In the rows, 128 means zero.
First come named turns, each shown by rows before and after it. For each pair of rows after them, which turns, in which order, take the first row to the second? The first pair is done for you.
D:
[141 127 132 115 135 133 112 118 118 135 128 148 140 100 114 123 134  78
 124]  ->  [145 117 138 118 141 137 125 114 117 133 122 151 140  93 109 124 139  88
 120]
[135 144 114 110 116 127 153 131 141 150 121 136 131 138 126 148 123 106
 147]  ->  [136 153 119 109 120 127 149 135 144 144 123 139 137 130 127 147 130 103
 144]
[126 113 150 161 157 146  93  78  98 139 158 169 111 117 118  90  98 141
 114]  ->  [130 105 140 159 146 150  79  84  98 146 154 162 110 127 127  95  85 139
 127]
Y:
[134 120 103 145 103 121 132 160 121 132 113 116 135 145 157 130  91 139
 161]  ->  [135 111 110 144 104 127 124 152 117 139 116 122 124 152 149 130  91 142
 166]
[145 125 147 159 146 149  91  92 113 143 135 166 114 128 122 131 107 115
 116]  ->  [132 136 145 138 134 149  88  77 118 140 149 132 110 125 121 157 106  97
 107]
[143 136 120 158 140 186 143 175 105 134 120 116 131 141 116 101 129 122
 153]  ->  [140 124 124 151 146 189 138 160 111 143 131 105 112 156 107 109 117 119
 147]
S:
[122 118 134  72 116 126 157 126 138 132 122  92 126 149 132 173 136 105
 133]  ->  [155 126 153  93 135 156 110 119 128 147 138 160 123 168 134 129 128  87
 126]
[ 84 139 148 124 131 119 102  91 122 109 147 118 130 117 114 126 125 117
  91]  ->  [ 96 143 154 123 133 121  99  90 118 119 155 125 128 116 115 129 117 116
  92]
[144 151 120 141 126 125 121 138 132 141  80 110 131 123 170 127 106 130
 151]  ->  [157 139 137 155 144 122 134 141 130 140  75 137 129 122 154 116 122 135
 131]
C:
[156 123 113 105 113 164 168 131 109 151 120 141 112 155 101 137 117 124
  94]  ->  [112 135 104 133  93 139 160 125 115 112 126  89 120 101 112 147 110 162
  92]
[120 132 139 130 153 105 139 165 136 116  99 136 145 126 145 112 130 142
 139]  ->  [127 153 152 121 143 114 120 163 142 114 107 134 157 118 146 112 133 119
 140]
[150 125  99 161  90 161 121 155 126 130 121 141 117 128 173 136 106 108
 164]  ->  [140 116  99 174  94 161 129 156 127 128 124 144 117 128 169 126 103 121
 167]
Then:
Between the rows of a pair lie 2 to 3 turns.
[108  93 124 190 162 125 141 140 103  97 130 171 127  85 109  62 123 203
 104]  ->  [ 88  82 138 120 148 154  65  62 109 137 174 117  80 130  88 131  77 126
  78] | Y, Y, S
[147  86 115 139 128 113 154 172 116 106  87 121 131 130 129 124 140 125
 158]  ->  [123  91 120 105 116 120 139 149 121 107  92  84 119 136 119 159 127 108
 156] | Y, Y, Y
[111 139 147 121 138 112 170 139 134 117 121 137 140  97 106 113 179 146
 102]  ->  [104 110 157 105 142 133 152 109 134 137 133 127 114 126  79 137 164 137
  88] | Y, Y, Y
[121 169 146 122 147 131 111  78 139 144 157 132  99 151  92 112 155 114
 103]  ->  [125 108 108 142 130 125 122  87 118 163 135 113  76 176  99 118 107 150
 133] | C, D, D
[170 207 126 112 103 121  94 157 136 131 100 141 179 131 207 109 123 100
 146]  ->  [195 126 140 115 140 142  80 119 115 175 110 192 124 201 158  97  93 109
 142] | Y, Y
[153 171 127 129 108 130  92 128 126 129 135 131 144 126 148 125 123  92
 133]  ->  [145 141 115 173 113 117 107 139 110 118 137 141 136 112 153  96 113 141
 136] | C, C, Y
[118 150 132 138 131 126 120 138 135 112 137 128 151  97 135 110 133 149
 124]  ->  [106 100 128 122 139 118 136 123 131 124 139 105 119 121 110 138 126 158
 119] | Y, Y, S
[147 125 139 118 114 139 104 117 138 152 131 123 123 154 131 138 104  94
 131]  ->  [129 131 130 150 104 129  82 122 132 122 138 102 123 122 144 129  91 120
 130] | C, S, C
[114  77 111 137 122 125 121 105 111 133 136 109  98 137 109 144  85 147
 141]  ->  [163 103 118 118 132 136 137 139 114 159 116 160 110 174 121 138 104 107
 150] | C, Y, C
[132 168 126  97 117 117 142 150 142 123 104 133 172 126 147 148 155  92
 136]  ->  [118  90 124  97 143 110 171 127 131 149 106 135 122 166 110 157 142 121
 137] | C, Y, Y
[116 100 118 130 160 117 178 132 143 159 121 149 125 171 113 145 170 149
 132]  ->  [100 132 113 119 134 108 175 139 157 140 116 116 156 144 136 155 187 137
 134] | Y, Y, Y
[ 75 122 121 117 151 116 146  97 143 110 137  92 134 102 100 137 149 163
  97]  ->  [ 87 162 133  92 143 130 116  95 149 124 141  96 149 113 110 154 149 113
  92] | C, C, C
[168 119 115 102 103 119 108 140 115 141 107 131 105 167 135 127 103  90
 154]  ->  [154  81  99 129 109 102 138 151 101 136 104 126  88 153 129 117 106 134
 161] | C, C, C
